One turn moves every row onto another: examples first, then more rows asked:
fetuv: -119,227,141,89,125,38,-45,-71,101,56,-45,112,156,-166,-80,271,90,-10,49,-16,-36,-159,222,-170,17,-142,-73,-19,70,163,207,29,3,2
muk: -101,118,96,-22,107,-150,-75,-58,-32,-77,-121,100,99,-89,-1,301,0,-141,177,32,-269,-127,212,96,250,-87,-115,-96,46,14,144,1,96,100
seve: -2,-17,136,35,-61,7,-23,-11,38,3,-66,150,85,89,4,77,-22,-106,130,-70,-266,-65,170,-99,32,-185,-353,-21,-8,-92,125,-54,176,-41
pev: -223,35,3,106,51,-64,-196,-82,-18,26,57,9,254,-96,-29,-16,40,-29,50,19,-62,24,87,26,-12,-171,-124,-16,-123,168,128,201,208,130
nef: -110,-65,283,-29,-34,-9,-161,-132,37,55,-106,182,78,-28,-102,120,-15,-100,63,-44,-109,-93,336,52,24,-120,-303,-115,90,55,135,-5,55,99
bim: -60,85,41,181,-8,122,29,-27,-42,-138,-10,55,86,115,-70,142,-3,27,235,-134,-197,-60,167,-184,63,-143,-183,72,-114,39,225,-5,302,69
mavof: -69,-30,49,-116,-30,18,-140,35,12,-40,-14,5,211,-113,-42,-12,-243,-126,334,-46,-114,5,300,74,-88,-59,-93,-112,-161,53,87,61,178,24
Rata: 29,5,-54,71,60,113,-233,-138,-15,91,31,102,176,-97,35,49,-21,-167,167,-65,-63,-11,67,-105,-178,-92,-56,-194,-55,-2,-13,151,160,66
Ratuz: -43,167,157,181,-177,48,-138,-23,-1,-54,-104,-6,186,-8,-74,313,12,-130,237,-225,-82,5,271,28,178,-119,-246,-128,27,-72,30,-37,181,-5
faber: -29,149,28,77,-99,42,-133,-10,132,111,-35,-66,379,-190,-137,193,95,-118,243,-98,-69,-151,153,-70,18,-99,-223,-94,-160,11,154,-70,78,148
roke: -124,152,-57,110,-156,-11,108,-49,59,67,23,24,204,-110,-57,-52,-18,-99,240,-21,-79,-23,144,2,-168,-93,-226,-132,-86,72,155,-150,210,69
Fiko: -308,34,51,123,-18,-39,-36,-56,112,-1,-11,12,205,-125,30,82,10,17,-34,-52,-134,-82,247,125,105,-134,-157,-239,-213,115,251,-14,169,-48
banup: -128,42,149,135,-28,56,-166,28,88,-115,87,98,52,23,108,116,126,-267,70,-97,-9,66,258,11,69,-40,-36,-209,71,-26,53,178,99,79
Pefe: -103,-101,118,349,-189,159,31,49,-45,-16,27,64,214,16,12,160,46,-58,81,-81,56,-150,236,-5,-31,12,-9,-120,-11,44,36,39,148,53
tifug: -22,167,98,113,-7,-75,-242,-11,-52,-4,-68,88,228,-2,-78,324,-59,-219,128,-122,-21,62,339,33,71,-50,30,-225,-56,-30,191,196,119,-55
Num: -51,82,245,156,-92,64,179,10,-64,-56,-49,86,164,90,-75,222,-24,-270,272,-25,-200,-44,254,29,17,62,50,-189,-21,148,142,105,221,48
Ziso: -86,73,81,123,127,-73,-84,-56,-57,76,-67,-56,239,-97,-13,398,-132,-88,166,26,-238,-221,248,-26,24,-1,72,-184,-110,51,218,90,193,-2
Besut: -68,130,115,180,60,143,11,-100,26,-39,-41,-18,10,27,77,187,232,-168,213,-118,-83,96,217,-194,-27,-86,-118,-85,100,35,150,-49,79,54
malig: -88,49,110,82,-20,1,288,-70,22,9,-54,66,219,-68,-2,177,-73,-161,44,-97,-65,-59,312,29,159,-77,-36,-168,-96,34,170,10,194,-182
dab: -142,106,36,158,141,-32,-37,-184,56,46,-43,152,67,64,-58,102,-85,-122,-65,9,-169,-51,287,-22,-22,-54,10,-175,-51,0,391,105,251,59
kidu: 5,59,9,101,105,198,-77,-126,63,28,-192,31,299,-151,-103,185,-21,-83,220,-111,78,-59,275,26,123,-19,97,-83,-113,20,152,27,38,169
pogul: -130,-21,25,114,-87,-34,-14,-219,8,-14,131,45,63,-24,45,-28,106,-178,111,-72,-6,-45,209,58,37,-8,-202,-177,69,-17,73,-37,297,216
Gavo: -43,61,-108,191,85,198,-43,-61,10,-97,-101,1,155,-22,-35,203,78,6,281,-98,-187,-75,197,-64,91,-15,35,-111,-226,18,299,-86,139,149
zug: -92,76,8,-39,125,-9,-7,-183,46,-23,-19,-6,75,-68,-6,149,28,-123,391,-81,-84,-55,168,-39,65,-78,-163,-121,-64,40,157,-24,198,374
Murog: -120,15,-61,67,-38,29,1,111,-30,-158,20,187,187,-55,-82,104,-174,-277,146,-66,-84,-4,257,136,115,-3,-117,-131,-204,-81,159,79,132,61
Tolig: -52,19,77,107,77,-21,-36,-213,-113,-14,-151,92,120,37,72,-17,-2,-106,131,47,-57,-61,257,6,-189,42,44,-193,32,110,244,-94,214,75
Fepa: -92,-124,136,187,-133,95,-117,31,97,138,87,-116,233,-34,-59,146,15,-19,30,-38,-158,-105,302,-114,-66,-135,-12,-55,-74,34,156,179,183,-19
Sipet: 6,-17,93,77,-121,144,-159,-116,-131,-82,-31,90,89,-24,-96,219,13,-247,233,-138,-147,-95,265,-65,-173,6,-5,-351,-53,84,108,50,201,156
Nez: -191,86,36,61,-3,42,137,47,-3,-28,-22,-81,191,-204,-50,197,-105,-32,168,2,-130,-197,217,-163,-159,-160,-17,-52,-113,193,179,1,155,35
tep: -83,-7,256,76,63,100,-169,-58,89,100,-162,70,282,-102,-91,116,83,-195,122,46,-44,-39,277,104,62,18,-54,-44,48,101,123,58,-69,147

bim moves to Gavo
muk moves to Ratuz
Now find these:
tifug moves to banup
dab moves to Murog
Num moves to Sipet

One turn moves every row onto another: examples first, then more rows asked:
rezov: -50,30,-72,91,-234,-83,25,-89,295,-108,134,265
bope: -61,-64,-79,-45,69,-339,-31,133,168,-150,91,190
Fumo: -82,-23,150,40,-191,-200,-57,177,59,-238,86,289
Kal: -93,-137,-63,-42,-31,-80,-93,-55,81,16,-20,291
rer: -13,-71,6,76,-75,-192,-39,117,161,-72,258,279
febup: -162,79,40,27,-144,-229,88,112,58,-135,-76,420
Gokop: -154,60,54,-7,-108,-103,16,187,238,-282,2,168
fadud: -9,-166,87,-30,-129,-250,54,157,218,-43,170,261
pek: -125,-24,43,-34,-73,-39,-103,-2,175,60,-1,268
nem: 18,-159,-51,55,-259,-195,36,70,278,-34,123,341
Nal: -86,44,-9,128,-206,-92,41,99,184,-295,57,128
mapo: 110,18,120,11,-64,-225,148,89,153,-76,-101,235
dedo: -121,-85,-143,22,-50,-276,154,148,96,-107,121,216
liba: -92,-120,-112,-56,-72,-50,-53,-143,132,-88,10,179
Vov: 12,24,-129,24,-19,-159,-103,-92,187,-131,-128,189
ponu: -180,-15,-36,-75,-111,-36,1,-124,129,-122,-73,171
soko: -43,-3,-64,130,-208,-318,36,20,87,-163,-167,204
resos: -98,-174,-113,-51,-143,-217,93,168,236,-248,17,119
lav: -157,54,-42,-42,-27,-145,151,45,161,-60,-101,369
dizi: 38,52,-48,45,-91,-384,-53,-32,194,-137,-12,141
Vume: 4,56,81,31,-220,-74,68,-116,231,-37,-9,218
babuk: -15,92,-49,-45,40,-149,-111,-10,279,-173,7,291
Sez: -30,-238,-26,-80,-228,-160,-14,16,305,-97,-9,340
Fati: -20,116,-13,38,-188,-143,-41,-2,309,-265,94,208
sir: -36,-45,-13,31,-213,-114,8,-130,62,-179,-168,258
pab: -126,-150,-120,46,-164,-278,-52,78,98,-315,-4,180
nepon: -114,-10,143,38,-145,-140,161,193,83,-144,11,288
vido: 106,-129,81,-46,-153,-371,11,0,172,-88,-20,231
Kebaf: 93,-8,7,143,-251,-162,107,55,221,-111,-80,164
sutef: -77,-11,63,-38,-118,-160,-29,199,223,-321,-9,148
Lobi: -125,-94,161,30,-183,-164,-29,206,87,-164,41,347
nuda: -60,-202,-72,-82,-210,-261,10,17,131,-295,-77,335
gegip: -145,-185,-123,-16,-198,-187,61,77,218,-288,50,140
ris: -72,16,55,-54,-65,-218,64,-28,156,73,-108,316
Filef: -57,-24,10,105,-147,-239,25,124,89,-83,246,277
Rok: -190,-54,73,-56,-207,-30,-47,-65,179,-30,-54,228
Dupu: 3,-170,-76,-36,-143,-243,-87,-65,244,24,-69,255
Sadi: -149,-100,-155,-13,19,-275,88,97,56,-166,98,253
Tola: 4,59,-124,-48,94,-211,59,104,228,-139,13,277
Lunon: -130,-96,-31,-7,-180,-221,-40,-75,37,-212,-82,409

nepon moves to pab
febup moves to nuda
Rok moves to liba
Now find these:
Kebaf moves to dizi
Lunon moves to Sez
Gokop moves to Sadi
resos moves to Filef
ris moves to sir

